(in the rows, 128 means zero)
One turn or mirror swaps these rows in pairs. Which row does each one swap with?
The rows were stretched afterwards, more along some directions than others.
zumi: [111 127 138 133 146 124 125 127 122 138 118 162 132 140 149 104 138 139
 116 149 115 113 144  99 143 151 113 126]
milof: [149 142 137 102 152  93 131 126 117 137 128 160 139 131 123 111 138 124
 136 139 130 108 169 114 131 118 107 125]
bipe: [130 136 112 128 114  93 124 125 113 127  94 135 125 163 128  97 150 131
 139 173 102 133 115 132 130 124 109 127]
zusu: [128 135 116 133 116  93 122 125 114 138 101 136 128 162 131 101 154 139
 145 170 108 133 120 131 125 120 105 134]
ras: [139 145 121 142 147 105 117 121 101 140  81 153 125 147 104 106 137 128
 146 160 118 130 159 100 130 122 106 110]
Meti: [128 121 121 153 120  98 119 135 106 158  93 139 107 150 131 112 121 120
 118 155 104 118 127 118 125 132  98  82]
Medu: [113 146 159 153 127 106 128 121 130 129 120 179 138 146 124 100 111 146
 121 128 119 138 160 100 167 121 120 111]
Sute: [152 140 126 138 124 111 109 148 143 127 111 142 141 138 109  94 114 132
 120 137 144 132 143 114 132 119 116 102]
Lited: [121 118 138 137 153 110 125 141 104 123 100 156 125 123 103 105 131 120
 116 175  99  92 164 100 142 137  82 110]
nar: [123 134 137 128 130 122 120 120 133 105 115 139 145 132 130 104 126 125
 123 166 103 117 155 115 146 138  93 146]
Dobot: [127 137 155 155 136 122 131 122 128 143 114 169 110 137 148 102 136 138
 139 157 122 115 150 125 146 140 127 135]
vedur: [138 146 122 144 142 101 122 122  96 146  80 148 117 146 113 105 142 120
 141 162 114 125 159 104 124 127 101 110]
Fuba: [158 141 118 139 118 118 115 147 142 116 119 144 139 144 107 100 132 142
 139 135 134 128 139 109 127 128 124 100]
delo: [141 128 129 142 125 112 106 121 132 134 112 125 126 141 126  92 140 144
 130 191 130 102 139 120 136 146  93 132]
zona: [151 140 119 143 116 110 110 150 125 126 108 154 126 131 111 108 127 131
 127 135 143 132 140 113 134 111 126 108]
kovol: [135 132 162 150 140 115 128 121 133 151 116 173 113 136 143  99 132 137
 140 154 134 115 148 124 137 125 120 137]
zuto: [124 113 134 147 153 115 118 134 105 125  96 160 118 125 110 110 122 116
 119 177 106  93 164  95 144 139  88 104]
burom: [130 119 123 150 123 104 116 131 110 148  90 142 110 156 137 117 116 122
 123 161 100 122 119 118 125 134 104  82]
gegor: [134 134 161 156 143 119 121 119 124 155 107 167 102 134 139 106 129 127
 127 159 130 121 150 119 136 135 126 134]
retin: [141 143 149 135 131 114 131 119 125 136 120 144 132 147 101 100 153 122
 123 133 132 131 142 100 130 120 110 119]
tup: [138 140 149 141 127 119 129 120 119 125 112 148 129 151 103 107 145 120
 123 146 131 130 138  96 134 128 111 117]
Mez: [157 129 116 145 117 102 107 137 141 125 117 140 131 143 115  87 127 122
 132 143 147 142 130 120 133 111 121 103]
Tif: [107 151 156 160 127 102 129 123 128 125 114 182 143 145 117 103 116 148
 122 141 113 137 161  90 167 130 121 103]
pekev: [143 125 125 144 126 113 105 121 133 139 114 120 123 142 130  92 139 126
 130 194 137 104 139 128 135 144  94 133]
far: [154 148 134 106 152  87 131 121 123 136 125 160 145 135 117 110 145 132
 138 144 131 107 167 111 130 117 103 125]
fid: [149 147 133 107 148  91 136 127 131 131 134 154 147 146 122  96 146 139
 142 140 122 107 159 110 126 131 103 112]
maten: [150 139 129 111 148  90 134 122 130 135 132 155 152 133 126 106 142 129
 152 139 136 103 165 120 127 116 104 134]
bag: [129 117 128 149 128 110 122 134 120 149  97 132 118 154 136 113 111 117
 118 166  99 123 127 120 124 140 103  81]
zizu: [128 137 115 136 112 104 123 122 123 131  98 131 128 155 136 104 151 136
 146 170 106 129 118 139 129 121 114 135]
Semap: [111 144 163 164 130 107 115 122 120 132 112 173 122 140 117 105 112 136
 112 135 119 142 162  89 164 130 122 113]
zer: [161 139 117 137 115 113 107 150 130 122 108 147 132 128 108 107 128 139
 129 125 139 131 143 107 128 117 120 109]
zukif: [137 118 131 124 137 131 113 125 140 109 120 127 144 135 124 110 125 119
 126 176 110 118 156 118 138 141  89 147]
sas: [151 142 109 142 109 102 121 147 132 126 111 147 142 135 115  99 128 137
 134 122 139 129 139 119 132 109 118 109]
keke: [129 133 109 133 111  94 123 121 115 134 102 135 129 166 131 101 151 137
 146 167 110 131 117 135 132 114 106 130]
Gude: [118 118 143 141 156 102 127 140 107 128 101 156 121 123 108  99 137 121
 124 180 104  92 164 100 135 135  78 113]
lezil: [147 138 123 118 115 111 121 121 112 109 101 127 139 150  95  90 132 139
 127 147 112 120 157  98 150 137  96 106]
fasud: [114 143 166 158 129  91 125 116 132 127 125 173 139 152 121 100 124 152
 125 146 117 138 165  92 162 133 107 119]
zivu: [117 114 140 142 159 104 125 142 102 123  95 155 121 128 109  97 134 122
 122 182  98  94 159  93 139 137  83 104]
Neb: [119 138 130 156 145 124 102 140 130 157 106 145 131 114 132 101 114 130
 107 164 120 122 169 107 131 147  88 126]
sor: [157 137 113 142 116  93 115 148 138 128 116 158 131 131 108  93 129 130
 127 128 139 130 141 116 138 116 115 100]
Kiz: [137 128 127 150 127 116 101 119 133 140 112 137 127 143 131 100 133 141
 133 193 137 109 141 127 139 143 101 136]
Tet: [126 127 130 126 135 131 119 125 132 109 113 143 149 135 125 106 122 127
 123 173 105 120 157 115 144 141  97 148]
pivi: [154 126 126 101 158 102 131 124 136 131 138 145 150 130 114  91 148 119
 149 153 135 109 168 127 134 119 113 135]
duso: [152 139 136  99 160  93 129 128 128 134 125 148 150 141 104  98 144 132
 151 144 135 107 168 116 127 116 110 125]
Nonu: [146 141 129 118 117 106 124 120 107 113 105 130 140 149  93  91 134 142
 131 137 114 121 161 102 151 134  91 114]
votan: [112 151 168 167 119 104 124 118 129 128 124 168 125 146 132 102 115 138
 118 136 118 140 156  99 164 134 114 112]
kab: [164 132 127 111 145  91 126 122 141 141 135 156 139 134 120 107 138 120
 148 138 136 111 159 126 128 123 112 122]
zuz: [138 135 162 146 135 114 133 127 132 155 112 166 110 129 149  96 133 136
 133 149 124 112 146 119 125 143 112 128]
sigub: [135 137 117 128 116  95 124 124 114 131  96 135 122 163 127 100 151 134
 145 163 105 135 115 130 129 116 112 128]
duv: [121 124 138 139 152 134 116 121 132 130 115 168 132 139 147 105 133 135
 121 149 123 116 143  93 145 144 121 124]
raz: [154 140 117 135 116 105 106 149 138 128 111 139 141 141  94  97 124 122
 123 139 140 124 138 112 138 113 121 103]
baro: [113 137 128 166 140 127  98 139 130 149 105 145 131 118 133 108 111 125
 107 170 118 124 172 102 137 151  95 123]
ginir: [130 129 109 129 124  91 124 128 114 133  97 134 126 163 133  98 155 136
 139 177 103 127 121 132 130 120  99 126]
mav: [126 124 131 124 129 128 114 127 138 112 119 130 144 133 123 107 126 120
 124 178 105 120 150 123 139 146  99 151]
fetok: [142 126 128 142 127 115 101 118 134 137 113 128 127 142 124  96 140 137
 133 195 134 106 142 120 133 143  98 132]
fafab: [158 138 130  99 147  96 124 131 128 137 119 145 142 140 116  96 132 117
 133 138 127 100 155 114 131 124 106 117]
Dap: [148 137 126 120 115 110 122 118 115 107 104 120 140 153  97  93 130 143
 131 149 113 119 152 100 150 138  96 109]
tupi: [144 129 155 151 131 121 130 123 139 145 110 162 115 141 144  99 131 142
 134 157 126 121 148 125 133 143 118 135]
gev: [129 123 127 124 132 131 119 125 134 111 119 138 145 131 129 104 125 124
 126 170 109 112 155 122 145 138  91 152]
buni: [125 118 121 151 123 111 120 132 121 147  92 140 119 156 141 117 107 122
 122 162 101 127 126 122 127 137 108  82]
geza: [123 127 136 128 137 131 114 127 141 113 120 139 144 129 129 105 120 124
 117 175 107 118 154 118 147 142  98 151]
Nadu: [143 133 120 122 117 110 120 122 114 110 108 119 140 151  99  91 132 131
 130 150 116 119 157 105 155 137  96 111]

Swapped with gegor: Semap
Swapped with tupi: fasud
Swapped with retin: duv
Swapped with Dobot: votan
Swapped with sas: maten

One turn or mirror swaps these rows in pairs. Which row does each one swap with?
The rows were stretched afterwards, more along some directions than others.
Vatil: [123 115 103 116 113 148 104 153 102 117 107  98 146 109 162 123]
Nepo: [152 129 129 110 123 136  90 148 125 119 115  80 140  93 162 101]
gasuf: [123 136 142 160 137 113 107 140 117 142 136 129 132  90 122 116]
pebod: [161 134 149 121 131 130 121 135 125 127 149  91 148  57 118 106]
korof: [146 112 141  98 129 149  82 123 115 130 116  75 122 108 128 106]
fuda: [108 119 134 127 152  89  96 156 143 141 139 108 137  73 160 108]
tuv: [124 121 118 155 166 104 111 131 143 151 114  94 118 102 156 126]
luba: [120 104 103 101 151 100 123 162 137 123 136 124 100 112 140 115]
Lafog: [147 121 117 154 178 119  87 146 117 131 117  58 125  77 164 113]
Lotuz: [140 115 137 115 125 128  79 140 116 133 137  62 179  63 165 140]
Mobaz: [125 133 124 133 171  97 112 161 126 130 131  91 106  84 150 104]
pamug: [142 111 102 106 155 126 104 165 125  93 140  69 115  56 163  78]
Mozad: [141 117 126 122 123 115  88 127 123 139 119 119 156  96 155 115]
tud: [121 137 111 132 140 121  85 170 101 101 132  67 138  51 173 108]
bil: [118 110 128 131 122 131 116 127 136 149 118 115 148 132 142 134]
Betul: [142 122 141 171 133 123  89 129 119 169 121  93 155  92 143 134]
Los: [161 138 118 173 152 119 124 148 111 143 161 116 138  72 126 145]
kaseg: [161 110 148 133 138 125  93 125 127 139 144 123 135  82 122  95]
dopa: [136 113 146 119 147 115  85 151 114 142 123  82 151  68 140 122]
fos: [136 124 103 127 153 122 132 156 115 113 129 134 100 111 135 104]
nelu: [158 127 139 115 136 116 100 135 113 106 145  76 153  59 144 131]
pebu: [161 125 134 138 123 154 107 114 113 152 142  93 145 103 122 139]
rol: [144 100 123  96 127 127  77 128 107 118 131  94 143  85 155 116]
vapim: [129 124 110 149 157 115 101 165 121 133 125  43 138  55 169 119]
bul: [147 126 115  96 123 145 118 154 111 113 151  85 121  81 122 123]
bizez: [134 115 101 106 144 115  97 153 137 115 116  60 121  91 169  99]
Pob: [164 126 133 118 159 114  85 154  99 116 146  91 135  48 144 112]
kubi: [149 131 120 124 122 111 118 153 124 114 141 121 136 108 144 144]
peza: [158 122 138 130 126 112 104 127 131 147 150 106 148  80 122 123]
nenu: [146 134 108 149 140 107  93 154 122 142 140  92 148  71 174 156]
ruk: [146 141 133 147 130 120 112 136 105 139 150 123 140  83 134 128]
sivil: [110 118 121 131 116 126  96 128 126 131 124 119 151 100 168 108]
naz: [145 120 125 122 162 128 104 145 130 142 132  55 118  88 141 121]
Fup: [120 120  99 109 156  89 114 172 142 121 125 100 122  83 167 106]

Swapped with Pob: fos
Swapped with naz: pebu
Swapped with Betul: vapim

